500 stands for zero in the data rows.
Each row below has a hidden score, from 0 to 40, with 20 about the middle. What is it? The score is a weighted sum of the row's numbers plus the product of two more (or one squared), each taken from its middle value.
tensor([677, 590, 625, 658, 678, 679, 543, 504, 527, 666, 587, 652, 559, 510, 619, 527, 633, 657, 598, 604, 521, 541]) -> 20
tensor([743, 560, 620, 638, 731, 717, 515, 496, 512, 690, 558, 656, 541, 509, 590, 520, 631, 674, 573, 592, 517, 535]) -> 19
tensor([236, 71, 483, 175, 181, 249, 107, 365, 319, 0, 0, 543, 307, 566, 314, 0, 65, 160, 24, 256, 749, 237]) -> 20
tensor([730, 523, 514, 562, 706, 656, 481, 530, 476, 654, 535, 562, 563, 491, 546, 561, 567, 645, 524, 545, 491, 511]) -> 18
tensor([475, 493, 471, 488, 476, 492, 493, 416, 465, 498, 520, 512, 537, 481, 486, 502, 503, 487, 540, 534, 559, 510]) -> 18
tensor([549, 529, 519, 577, 560, 542, 514, 486, 514, 545, 549, 556, 478, 451, 531, 535, 544, 557, 517, 511, 529, 505]) -> 20
tensor([187, 303, 285, 255, 330, 270, 562, 438, 545, 314, 395, 420, 157, 551, 383, 598, 263, 364, 380, 326, 526, 412]) -> 32
tensor([710, 764, 791, 793, 733, 752, 697, 662, 680, 751, 772, 776, 745, 720, 779, 684, 803, 771, 800, 802, 694, 734]) -> 21
tensor([714, 598, 648, 677, 708, 709, 549, 529, 540, 697, 597, 690, 581, 540, 628, 547, 672, 690, 631, 632, 560, 562]) -> 20
tensor([452, 530, 541, 429, 469, 430, 494, 527, 499, 475, 451, 449, 491, 402, 537, 480, 466, 461, 515, 515, 568, 434]) -> 19
tensor([531, 563, 529, 495, 525, 532, 539, 472, 521, 545, 582, 536, 529, 521, 517, 516, 534, 541, 560, 533, 455, 492]) -> 15
tensor([669, 611, 659, 659, 672, 673, 578, 548, 551, 677, 610, 670, 600, 564, 632, 536, 657, 670, 611, 631, 570, 599]) -> 20
tensor([632, 507, 531, 557, 617, 604, 534, 471, 466, 583, 505, 578, 516, 497, 535, 535, 544, 543, 566, 511, 491, 469]) -> 18
tensor([662, 661, 688, 694, 673, 684, 595, 580, 589, 679, 650, 679, 637, 598, 679, 585, 696, 673, 669, 681, 587, 615]) -> 21
tensor([357, 543, 481, 204, 301, 257, 537, 176, 393, 232, 410, 477, 255, 300, 254, 485, 357, 356, 540, 510, 471, 637]) -> 16
tensor([621, 616, 633, 640, 629, 640, 568, 548, 564, 637, 613, 641, 591, 566, 614, 534, 636, 646, 645, 652, 551, 604]) -> 20
tensor([486, 562, 515, 492, 518, 532, 488, 552, 585, 499, 523, 500, 534, 499, 488, 436, 543, 544, 524, 544, 453, 481]) -> 16
tensor([510, 461, 480, 536, 503, 548, 516, 505, 501, 527, 524, 496, 510, 487, 548, 480, 536, 501, 461, 483, 550, 499]) -> 21
tensor([319, 470, 466, 476, 375, 380, 477, 456, 489, 438, 530, 422, 590, 553, 504, 430, 478, 468, 557, 501, 557, 458]) -> 18
tensor([651, 553, 542, 557, 643, 639, 521, 510, 513, 589, 518, 572, 521, 506, 532, 488, 557, 570, 522, 512, 470, 464]) -> 15
tensor([637, 604, 646, 637, 642, 648, 568, 519, 533, 645, 597, 646, 595, 569, 616, 556, 652, 640, 609, 638, 558, 591]) -> 20
tensor([362, 0, 0, 314, 235, 314, 44, 341, 295, 83, 231, 151, 332, 269, 255, 691, 458, 337, 20, 378, 164, 0]) -> 25
tensor([736, 791, 825, 825, 760, 781, 706, 658, 684, 783, 794, 819, 751, 725, 817, 667, 828, 801, 819, 830, 702, 750]) -> 21
tensor([474, 546, 481, 453, 483, 509, 498, 469, 503, 512, 458, 475, 481, 473, 539, 531, 466, 501, 430, 496, 458, 439]) -> 21
tensor([397, 423, 484, 413, 395, 404, 490, 436, 517, 439, 413, 412, 486, 446, 421, 501, 411, 322, 451, 415, 575, 487]) -> 24
tensor([349, 621, 450, 346, 436, 371, 516, 465, 479, 416, 519, 350, 439, 385, 390, 518, 452, 413, 340, 376, 458, 498]) -> 12
tensor([386, 334, 395, 385, 407, 316, 507, 547, 273, 458, 341, 494, 345, 531, 356, 603, 410, 371, 348, 410, 295, 414]) -> 22
tensor([586, 579, 603, 633, 589, 579, 580, 549, 528, 595, 604, 599, 586, 612, 599, 539, 607, 571, 581, 603, 553, 572]) -> 19
tensor([753, 864, 872, 872, 773, 798, 772, 717, 741, 806, 855, 852, 811, 788, 866, 739, 875, 838, 884, 886, 762, 814]) -> 21
tensor([495, 529, 524, 513, 529, 541, 488, 506, 497, 538, 456, 478, 553, 479, 486, 491, 500, 543, 581, 509, 490, 518]) -> 22
tensor([510, 440, 483, 495, 480, 521, 479, 573, 497, 493, 524, 496, 539, 397, 481, 537, 454, 514, 482, 468, 512, 539]) -> 21
tensor([404, 462, 397, 434, 394, 432, 397, 314, 403, 490, 497, 388, 329, 407, 424, 380, 377, 335, 359, 343, 312, 390]) -> 20
tensor([747, 663, 704, 743, 756, 759, 593, 555, 578, 751, 658, 749, 629, 597, 699, 570, 729, 753, 681, 699, 582, 615]) -> 20
tensor([531, 463, 481, 482, 504, 519, 526, 500, 571, 519, 523, 521, 485, 543, 459, 555, 559, 550, 461, 498, 485, 500]) -> 19
tensor([487, 503, 472, 486, 487, 492, 471, 589, 498, 489, 570, 462, 509, 491, 491, 507, 445, 463, 503, 487, 501, 500]) -> 17
tensor([723, 468, 513, 570, 680, 657, 479, 476, 543, 633, 500, 562, 530, 495, 559, 512, 540, 597, 522, 535, 561, 489]) -> 19
tensor([750, 483, 533, 564, 713, 696, 520, 488, 509, 626, 502, 599, 535, 539, 551, 509, 569, 619, 468, 542, 524, 490]) -> 16
tensor([678, 601, 612, 627, 673, 673, 525, 513, 530, 656, 574, 651, 556, 544, 596, 509, 623, 660, 595, 589, 519, 558]) -> 19
tensor([722, 671, 723, 744, 725, 743, 610, 577, 581, 740, 670, 739, 627, 604, 703, 572, 731, 738, 689, 711, 594, 644]) -> 22
tensor([349, 451, 319, 377, 361, 327, 494, 856, 720, 242, 198, 386, 228, 343, 349, 137, 93, 464, 198, 78, 278, 138]) -> 25
tensor([446, 361, 443, 438, 430, 438, 482, 458, 579, 392, 439, 458, 371, 441, 393, 510, 382, 443, 460, 405, 392, 484]) -> 30
tensor([568, 504, 542, 587, 588, 566, 505, 518, 529, 577, 541, 591, 550, 516, 556, 525, 527, 579, 525, 556, 472, 517]) -> 19
tensor([690, 576, 602, 624, 684, 678, 540, 506, 543, 669, 562, 649, 543, 538, 581, 523, 595, 668, 590, 595, 541, 533]) -> 18
tensor([406, 389, 449, 370, 385, 488, 347, 397, 489, 329, 435, 376, 501, 443, 422, 402, 431, 358, 596, 328, 455, 446]) -> 25
tensor([765, 516, 582, 610, 718, 692, 492, 496, 509, 643, 528, 612, 509, 515, 527, 509, 570, 637, 539, 512, 515, 482]) -> 17
tensor([587, 612, 622, 622, 611, 609, 537, 534, 538, 611, 599, 619, 583, 555, 601, 577, 628, 610, 632, 602, 518, 551]) -> 20
tensor([449, 371, 360, 349, 476, 413, 356, 428, 479, 475, 397, 420, 476, 529, 482, 514, 326, 437, 514, 429, 494, 475]) -> 24
tensor([224, 478, 497, 449, 302, 353, 536, 448, 522, 370, 569, 415, 496, 445, 520, 396, 476, 439, 545, 440, 481, 494]) -> 20
tensor([513, 486, 487, 522, 492, 549, 550, 482, 552, 542, 565, 523, 519, 438, 486, 501, 497, 528, 515, 511, 473, 562]) -> 21
tensor([754, 727, 773, 789, 767, 782, 644, 594, 622, 775, 716, 789, 670, 655, 760, 605, 786, 787, 752, 764, 640, 680]) -> 21
tensor([417, 335, 345, 390, 395, 384, 498, 317, 335, 373, 375, 317, 483, 465, 347, 279, 355, 350, 411, 326, 420, 496]) -> 20
tensor([648, 684, 666, 698, 653, 661, 599, 589, 605, 668, 668, 665, 638, 607, 675, 588, 688, 681, 658, 679, 591, 633]) -> 20
tensor([459, 499, 446, 478, 447, 396, 532, 584, 533, 452, 523, 526, 591, 465, 463, 544, 492, 490, 499, 516, 454, 452]) -> 13
tensor([155, 715, 0, 147, 304, 216, 0, 571, 57, 212, 0, 24, 0, 283, 0, 311, 116, 44, 367, 207, 234, 586]) -> 30
tensor([639, 704, 711, 696, 642, 666, 666, 629, 644, 666, 709, 702, 685, 674, 698, 660, 719, 676, 704, 720, 675, 672]) -> 19
tensor([378, 120, 0, 610, 267, 488, 350, 280, 379, 293, 125, 60, 416, 130, 103, 36, 423, 186, 394, 448, 606, 310]) -> 31
tensor([395, 437, 501, 427, 437, 422, 584, 478, 493, 455, 608, 472, 521, 497, 460, 592, 511, 492, 475, 488, 498, 496]) -> 14
tensor([288, 508, 431, 380, 339, 364, 529, 464, 495, 347, 473, 366, 572, 572, 466, 425, 454, 493, 590, 533, 454, 485]) -> 18
tensor([720, 555, 611, 646, 710, 699, 523, 530, 523, 671, 541, 637, 532, 504, 603, 533, 606, 665, 569, 572, 523, 542]) -> 21
tensor([700, 741, 762, 767, 721, 736, 672, 629, 644, 740, 730, 766, 704, 673, 758, 645, 772, 751, 749, 773, 655, 700]) -> 21
tensor([398, 299, 456, 343, 450, 334, 331, 385, 327, 377, 468, 404, 389, 486, 224, 468, 377, 320, 378, 335, 412, 119]) -> 2
tensor([624, 596, 638, 655, 631, 636, 570, 575, 578, 639, 609, 639, 578, 554, 618, 557, 637, 641, 613, 638, 556, 611]) -> 21
tensor([770, 550, 533, 568, 715, 683, 489, 527, 481, 631, 532, 578, 520, 503, 567, 484, 593, 598, 509, 555, 512, 468]) -> 15
tensor([422, 471, 474, 418, 388, 434, 574, 481, 547, 430, 494, 428, 550, 419, 525, 498, 575, 422, 463, 502, 510, 509]) -> 21
tensor([744, 839, 857, 861, 771, 795, 754, 708, 733, 796, 838, 842, 794, 774, 855, 718, 867, 831, 860, 874, 739, 786]) -> 21
tensor([393, 497, 425, 415, 462, 387, 352, 500, 564, 422, 448, 343, 383, 614, 435, 478, 356, 418, 294, 352, 540, 403]) -> 19
tensor([620, 610, 634, 638, 638, 629, 577, 540, 572, 642, 613, 643, 576, 576, 635, 536, 645, 638, 614, 628, 592, 608]) -> 20
tensor([408, 383, 505, 498, 426, 435, 573, 548, 548, 447, 483, 435, 412, 582, 473, 496, 434, 455, 539, 426, 413, 528]) -> 32
tensor([520, 461, 533, 533, 507, 478, 508, 469, 538, 516, 513, 516, 446, 495, 476, 491, 537, 517, 544, 514, 519, 502]) -> 21
tensor([344, 504, 423, 430, 429, 410, 502, 523, 491, 459, 532, 454, 502, 469, 423, 494, 520, 467, 528, 508, 514, 482]) -> 14
tensor([346, 416, 329, 333, 328, 339, 498, 493, 449, 415, 435, 277, 363, 416, 435, 361, 415, 313, 365, 358, 479, 366]) -> 19
tensor([400, 449, 458, 452, 437, 454, 488, 449, 463, 441, 475, 430, 546, 419, 550, 484, 423, 400, 399, 451, 497, 494]) -> 22
tensor([613, 537, 533, 579, 614, 602, 518, 522, 500, 590, 516, 576, 548, 518, 578, 524, 595, 610, 576, 544, 527, 562]) -> 22
tensor([623, 591, 619, 605, 624, 623, 525, 518, 541, 625, 570, 618, 584, 538, 598, 532, 628, 631, 591, 601, 519, 577]) -> 21
tensor([340, 462, 361, 385, 381, 350, 498, 392, 576, 387, 558, 425, 580, 500, 437, 396, 314, 474, 582, 505, 566, 412]) -> 8
tensor([507, 493, 497, 524, 494, 470, 506, 548, 487, 504, 474, 510, 496, 514, 505, 493, 490, 495, 476, 515, 483, 516]) -> 21
tensor([232, 457, 411, 423, 336, 263, 388, 606, 609, 323, 493, 402, 513, 494, 539, 564, 428, 265, 520, 417, 566, 581]) -> 29
tensor([547, 558, 568, 524, 544, 551, 500, 515, 443, 530, 545, 569, 533, 504, 562, 528, 560, 540, 528, 485, 476, 532]) -> 21
tensor([357, 310, 300, 335, 287, 375, 505, 466, 477, 375, 466, 437, 379, 443, 457, 277, 407, 315, 351, 219, 455, 212]) -> 12
tensor([505, 502, 490, 492, 484, 509, 488, 487, 442, 505, 529, 479, 441, 492, 515, 501, 500, 547, 500, 511, 534, 524]) -> 22
tensor([380, 478, 461, 449, 423, 390, 500, 435, 472, 402, 488, 436, 543, 482, 533, 466, 537, 491, 519, 475, 589, 433]) -> 20
tensor([588, 545, 572, 537, 581, 561, 503, 507, 543, 592, 531, 546, 529, 512, 545, 462, 546, 580, 519, 524, 516, 517]) -> 18
tensor([713, 558, 611, 638, 710, 691, 522, 509, 525, 681, 563, 640, 518, 519, 596, 505, 619, 659, 574, 575, 529, 545]) -> 20
tensor([315, 505, 477, 378, 395, 327, 482, 460, 467, 348, 368, 482, 484, 490, 490, 511, 293, 325, 296, 433, 566, 401]) -> 16
tensor([448, 301, 438, 439, 393, 427, 528, 521, 473, 453, 452, 470, 512, 491, 446, 511, 458, 418, 551, 391, 415, 435]) -> 23
tensor([578, 567, 580, 597, 568, 576, 601, 553, 557, 600, 566, 571, 590, 590, 597, 565, 589, 608, 581, 626, 554, 562]) -> 21
tensor([359, 411, 308, 349, 175, 310, 535, 471, 164, 316, 190, 414, 346, 448, 288, 334, 393, 180, 350, 424, 399, 459]) -> 27
tensor([543, 550, 551, 496, 522, 539, 519, 487, 517, 551, 523, 511, 524, 532, 525, 561, 504, 512, 518, 516, 542, 460]) -> 18
tensor([447, 532, 461, 463, 422, 461, 494, 474, 514, 449, 502, 469, 553, 524, 455, 457, 441, 503, 482, 567, 554, 432]) -> 13
tensor([305, 116, 521, 208, 304, 298, 492, 529, 472, 337, 245, 394, 354, 448, 11, 334, 345, 279, 0, 688, 604, 349]) -> 9
tensor([469, 450, 483, 485, 488, 450, 532, 481, 463, 466, 475, 457, 485, 443, 490, 465, 465, 477, 479, 524, 438, 483]) -> 20
tensor([418, 401, 525, 477, 445, 434, 576, 453, 429, 445, 422, 504, 459, 515, 498, 502, 442, 453, 550, 473, 498, 418]) -> 22
tensor([629, 571, 606, 626, 629, 625, 539, 516, 514, 625, 577, 620, 557, 525, 585, 512, 594, 632, 573, 590, 531, 530]) -> 19
tensor([584, 539, 555, 551, 580, 559, 504, 500, 537, 571, 554, 559, 532, 500, 550, 528, 567, 560, 539, 548, 528, 509]) -> 18
tensor([430, 463, 408, 410, 377, 360, 466, 116, 438, 196, 421, 268, 446, 253, 468, 471, 295, 392, 362, 138, 447, 457]) -> 29
tensor([512, 529, 521, 517, 524, 527, 504, 542, 471, 540, 520, 538, 530, 479, 525, 572, 550, 507, 539, 574, 517, 499]) -> 19
tensor([547, 512, 500, 513, 529, 532, 505, 532, 484, 500, 545, 490, 511, 551, 534, 539, 485, 489, 530, 453, 491, 465]) -> 18
tensor([270, 450, 470, 429, 324, 352, 443, 512, 595, 397, 550, 375, 499, 539, 539, 500, 465, 394, 500, 411, 495, 498]) -> 28
tensor([402, 555, 463, 414, 409, 350, 600, 436, 596, 410, 433, 461, 391, 476, 436, 689, 450, 420, 469, 428, 389, 515]) -> 28
tensor([581, 610, 578, 585, 589, 595, 561, 537, 557, 596, 597, 598, 563, 530, 593, 540, 582, 609, 619, 581, 562, 563]) -> 18
tensor([505, 491, 470, 533, 537, 494, 473, 485, 544, 497, 547, 499, 528, 476, 497, 481, 483, 533, 525, 469, 546, 493]) -> 16
tensor([569, 499, 547, 568, 583, 571, 493, 513, 479, 549, 539, 554, 541, 540, 525, 523, 540, 551, 526, 583, 506, 519]) -> 19
tensor([489, 480, 489, 516, 492, 464, 539, 533, 444, 458, 459, 499, 514, 497, 466, 490, 527, 504, 488, 420, 550, 450]) -> 20
tensor([225, 437, 314, 343, 249, 282, 530, 365, 576, 388, 600, 302, 347, 569, 160, 493, 337, 309, 409, 609, 529, 549]) -> 25
tensor([495, 485, 511, 541, 510, 484, 477, 425, 460, 494, 504, 457, 473, 519, 462, 553, 515, 491, 519, 530, 509, 455]) -> 20
tensor([432, 491, 550, 449, 477, 466, 425, 470, 470, 447, 422, 506, 550, 454, 414, 492, 473, 416, 439, 449, 551, 481]) -> 18
tensor([432, 553, 524, 410, 423, 411, 461, 482, 497, 409, 447, 412, 442, 522, 427, 402, 433, 429, 508, 456, 558, 467]) -> 17
tensor([464, 412, 427, 466, 417, 401, 488, 572, 565, 422, 447, 444, 423, 398, 587, 496, 382, 479, 504, 353, 469, 535]) -> 31
tensor([367, 507, 377, 504, 333, 323, 650, 447, 411, 412, 432, 434, 453, 590, 355, 606, 448, 282, 575, 491, 497, 443]) -> 19
tensor([453, 479, 438, 389, 457, 447, 442, 549, 480, 346, 476, 477, 356, 387, 431, 512, 459, 405, 381, 550, 434, 380]) -> 13
tensor([289, 487, 463, 487, 333, 375, 546, 505, 514, 421, 524, 383, 456, 490, 439, 475, 477, 393, 478, 457, 517, 415]) -> 19
tensor([651, 596, 633, 653, 645, 645, 567, 555, 547, 646, 600, 648, 594, 570, 613, 549, 655, 655, 619, 629, 545, 553]) -> 19
tensor([680, 590, 620, 655, 683, 688, 547, 505, 522, 671, 603, 668, 556, 548, 623, 541, 654, 672, 618, 619, 546, 558]) -> 20
tensor([388, 444, 537, 421, 391, 411, 521, 513, 492, 462, 498, 476, 502, 462, 503, 560, 471, 464, 454, 502, 502, 522]) -> 23
tensor([551, 547, 624, 592, 555, 541, 576, 564, 582, 594, 591, 579, 585, 512, 564, 554, 604, 588, 583, 594, 556, 560]) -> 20
tensor([346, 461, 462, 426, 367, 415, 507, 692, 523, 422, 524, 475, 487, 410, 566, 532, 504, 421, 507, 346, 552, 406]) -> 20
tensor([687, 646, 688, 709, 699, 706, 584, 572, 573, 693, 651, 711, 635, 591, 680, 569, 702, 709, 665, 677, 587, 628]) -> 21
tensor([738, 524, 551, 616, 731, 697, 527, 505, 493, 682, 546, 638, 533, 523, 590, 528, 593, 661, 560, 563, 515, 517]) -> 18
tensor([633, 553, 589, 595, 630, 623, 515, 511, 554, 614, 560, 599, 544, 546, 552, 512, 604, 625, 554, 547, 498, 521]) -> 18
tensor([309, 460, 442, 475, 377, 357, 541, 489, 461, 430, 506, 470, 408, 483, 348, 546, 496, 415, 414, 423, 480, 412]) -> 14
tensor([548, 487, 535, 522, 539, 537, 477, 500, 551, 522, 438, 503, 418, 562, 533, 465, 495, 570, 514, 536, 519, 511]) -> 26
tensor([466, 520, 445, 517, 477, 458, 486, 477, 503, 456, 432, 511, 546, 443, 527, 451, 494, 479, 525, 437, 434, 505]) -> 23
tensor([483, 482, 465, 433, 475, 500, 549, 512, 495, 472, 488, 492, 461, 395, 431, 477, 442, 479, 532, 535, 479, 524]) -> 18
tensor([564, 554, 569, 583, 577, 549, 607, 560, 529, 572, 568, 561, 567, 573, 572, 527, 555, 566, 565, 571, 544, 581]) -> 19
tensor([662, 553, 593, 605, 655, 653, 503, 502, 509, 638, 518, 602, 516, 537, 567, 499, 583, 637, 550, 585, 492, 552]) -> 22
tensor([723, 567, 585, 624, 704, 690, 526, 504, 505, 662, 562, 623, 511, 527, 601, 507, 601, 662, 557, 580, 515, 538]) -> 19
tensor([339, 203, 496, 160, 402, 422, 345, 322, 269, 384, 389, 401, 266, 402, 227, 271, 273, 345, 241, 346, 373, 338]) -> 9
